Families of rows that turns and mirrors carry onto each other, the same ones carrying the whole set onto itself: the rest of each named row's family, in list order:
5 families of 6 rows:
zani: [-0.75  1.06  0.54  1.33  2.84  3.22 -1.43 -1.43  1.38 -2.72 -0.23 -3.81
 -3.03  1.43  0.36 -2.00  0.63  0.04 -3.41  3.18 -1.00  1.13  0.31 -1.46]
Gageb: [-0.50  0.37  0.61 -0.14  3.19  2.84 -1.91 -1.42  0.46 -2.88 -1.31 -3.76
 -3.82  1.19  0.73 -1.30 -0.15 -0.26 -2.21  4.12 -1.70  0.67 -0.36 -1.18]
Tez: [-1.22  0.85  1.77  1.60 -2.58 -2.89  0.89 -3.03 -0.25  0.63 -0.72  1.50
 -2.99  2.41  2.28 -2.44 -1.44 -0.02 -0.71 -0.17 -3.65 -4.01 -0.31 -0.86]
Ded: [ 1.09  0.49 -1.91  1.28 -0.18 -3.03  2.73 -3.01 -0.52  0.43  4.08  1.79
 -0.95  0.94 -4.77 -1.06  0.06 -0.56  0.88 -1.73 -1.70  0.08  0.41 -0.24]
gul: [-0.28 -0.20 -1.05 -3.56 -1.98  1.76 -0.52  1.46 -0.58  0.02 -2.81  1.95
  1.82 -0.38  4.60  2.62 -1.05  1.12 -2.11 -1.94 -1.66 -1.13  0.29  2.04]
Zozu: [-0.97  0.48  0.78  0.90  2.69  3.12 -1.69 -0.36  0.71 -1.92 -1.40 -3.67
 -4.51  0.97  1.18 -1.19  0.56  0.86 -2.07  3.40 -1.25  1.23 -0.15 -1.77]
lonu: [-0.67 -1.66 -1.98 -0.68  2.24  0.66  1.12 -1.39  0.27 -3.98  1.77 -0.36
 -1.23 -1.58 -0.51  2.40 -0.51  1.51 -4.42 -1.61  1.93  3.84  1.65 -0.69]
gug: [ 1.12  0.51 -1.18  0.84 -1.18 -2.37  3.28 -2.22 -0.36  1.18  4.37  1.37
 -0.88 -0.23 -4.79 -0.77 -0.64 -0.66  1.50 -1.81 -0.99 -0.55  0.73 -0.59]
gagu: [-0.62 -0.75 -0.07 -1.60 -2.26  1.29  0.04  1.57 -0.09 -0.56 -1.95  2.46
  2.51 -0.88  4.67  2.71 -0.99  1.40 -1.61 -2.14 -0.69 -0.45  0.24  3.00]
vomo: [ 1.20  1.04 -2.84 -2.35 -0.90  3.33 -1.17  3.07 -0.88  1.37 -0.81 -0.32
  0.36 -0.82 -2.13 -0.56  0.46 -0.54  3.06  1.74 -3.52 -0.79  0.32  1.26]
numip: [-1.23 -2.43 -0.61 -0.98  2.88 -0.60  1.42 -1.59 -0.13 -3.77  1.33 -0.89
 -1.52 -1.19 -0.21  2.90  0.45  2.18 -3.81 -1.01  1.35  3.73  0.31 -1.31]
fud: [-0.66  0.91  1.17  1.83 -2.13 -3.70  0.53 -2.77  0.88 -0.40  0.37  0.74
 -2.26  2.03  2.90 -3.62 -1.38 -0.74 -0.89 -0.96 -3.18 -4.00  0.04  0.07]
litug: [ 0.66  0.06 -2.63  1.41 -0.52 -3.57  3.35 -2.13 -0.22  0.14  3.16  1.60
 -1.63 -0.17 -4.44 -1.59 -0.51 -0.99  1.34 -1.46 -2.03  0.18  0.83 -1.12]
Mag: [ 1.81  1.75 -2.85 -2.47 -0.41  3.40 -1.11  1.92 -1.01  0.76 -0.09  0.21
  1.23 -0.13 -2.53 -0.50  0.66 -0.77  2.37  2.54 -3.31 -1.30  0.33  2.23]
nudip: [ 1.12  0.69 -1.92  1.38 -0.85 -3.61  2.89 -1.35 -0.42  0.91  3.50  2.52
 -0.34  1.00 -4.42 -1.27 -0.59 -0.29  0.44 -2.74 -1.77 -0.32  0.10 -0.87]
goniv: [-0.46 -1.48 -1.03 -0.83  2.73 -0.09  1.26 -1.79  0.41 -2.84  1.22 -0.96
 -1.37 -0.22  0.04  2.49 -0.70  1.24 -5.36 -2.48  1.61  3.95  0.45 -1.76]
pemog: [ 0.07 -0.16 -1.46 -2.79 -2.95  1.42 -0.85  1.27 -0.05 -0.66 -1.36  2.42
  1.50 -0.55  4.18  2.29 -0.95  1.70 -1.47 -3.41 -1.06 -1.37  1.28  2.93]
gab: [-1.23 -0.26  2.89  2.36 -2.60 -2.11  0.62 -2.28  0.87 -0.29 -0.64  1.03
 -2.85  2.46  2.79 -2.00 -2.28  0.01 -0.12 -1.30 -2.73 -3.97 -0.81 -0.54]
Libo: [ 1.97  1.88 -2.26 -1.89 -0.10  3.70  0.14  3.20 -0.60  0.71 -0.16 -0.32
  1.00 -0.80 -2.13 -0.05  0.77 -0.74  2.30  3.29 -2.27 -1.20  0.55  1.62]
makas: [-0.37 -0.45 -0.65 -2.83 -1.70  0.84 -0.81  1.11 -0.46 -0.26 -1.78  2.57
  2.40 -0.09  4.65  2.47 -0.93  1.40 -0.95 -3.13 -1.57 -0.88 -0.20  2.79]
Vuni: [-0.70  0.87  1.51  2.60 -2.14 -2.96  0.90 -3.01  0.91  0.03 -0.52  0.96
 -3.75  2.62  3.51 -2.24 -0.96  0.52 -0.73 -1.59 -2.86 -3.13  0.06 -0.52]
Raniv: [-0.28 -1.75 -1.15 -0.88  2.86  0.30  0.70 -1.87  0.05 -3.06  1.88 -0.56
 -0.63 -0.47 -0.18  2.98  0.25  1.46 -4.29 -2.20  1.63  4.55  0.58 -0.05]
Valat: [-0.42  0.13  0.77  0.65  2.18  2.03 -1.96 -1.26 -0.10 -2.40 -0.61 -3.82
 -4.58  1.20 -0.58 -1.31  0.28  0.03 -3.18  4.14 -1.46  1.28  0.04 -1.58]
Torog: [ 1.39  1.61 -2.53 -2.36 -1.15  4.70 -0.89  2.28 -0.29  1.17 -0.70 -0.45
  1.66  0.36 -2.35  0.37  1.47 -0.47  2.01  0.90 -3.32 -0.27  0.38  1.73]
Pek: [ 2.14  1.43 -2.88 -2.29 -0.77  3.07 -1.57  3.58 -1.32  0.77 -0.43  0.04
  1.37 -0.45 -2.68  0.03  0.82 -0.41  1.11  2.05 -2.79 -0.05  0.40  2.10]
lek: [ 0.06 -1.87 -0.80 -0.48  1.65 -0.39  1.70 -2.18  0.65 -2.51  1.91 -1.30
 -1.10 -1.38 -0.20  2.99 -0.32  0.48 -4.24 -2.08  2.02  4.64  1.06  0.04]
Gesi: [-0.45 -1.08 -0.89 -4.03 -2.07  0.71 -1.54  1.84 -0.68 -1.07 -1.24  1.51
  2.02 -1.46  4.15  1.90 -0.95  1.43 -1.17 -2.03 -1.39 -1.96  0.42  2.76]
Sud: [ 0.60 -0.01 -1.58  1.14 -1.08 -3.67  3.85 -2.47 -0.31  0.81  2.51  1.70
 -1.05  1.19 -4.21 -0.29  0.84 -0.38  1.74 -2.25 -2.61  0.06 -0.05 -0.98]
gobo: [-1.45  0.30  2.05  1.79 -1.19 -3.14  0.54 -3.40  0.47 -0.35 -0.74  1.12
 -2.86  2.64  3.23 -2.34 -1.83  0.00 -0.44 -1.08 -3.29 -3.37 -1.12 -0.85]
tilep: [ 0.51  0.03  1.21  0.64  2.38  2.17 -0.98 -0.49  1.22 -2.79 -1.30 -4.43
 -4.50  1.51  0.74 -1.02 -0.29 -0.88 -1.95  3.79 -1.39  0.35 -0.25 -1.36]

The rest of the family of tilep: gug, gagu, gab, Libo, lek
The rest of the family of Ded: Gageb, Mag, makas, Raniv, gobo
The rest of the family of fud: zani, numip, Torog, Gesi, Sud
The rest of the family of Zozu: lonu, vomo, litug, pemog, Vuni

